[[130 146 116 126 108 122 150]
 [127 132 104 143 148 107 131]
 [129 112 113 113 149 130 124]
 [120 124 130 105 105 111 123]
 [116 137 123 147 126 127 139]
 [116 104 109 108 130 129 107]
 [114 119 143 138 117 122 107]
 [151 114 128 133 137 113 143]
 [119 132 140 143 126 138 131]
 [141 109 146 146 143 149 149]
 [146 120 148 132 127 148 111]
 [113 144 144 112 121 124 136]]
Counting starts at 0.
Read off the entry directly above the largest entry.
A: 114
Read off the top entry of the column that holds the largest entry.
A: 130
The entry in row 2 and column 0 -> 129
The bottom-right entry -> 136
Read off the entry in the bottom-left corner.
A: 113
Read off the entry at row 0, column 1.
A: 146
Read off the entry in row 0 and column 2.
A: 116
Read off the entry in row 2 and column 1.
A: 112
The entry in the top-right corner is 150
The entry in row 1 and column 0: 127
The entry in row 2 and column 2 is 113
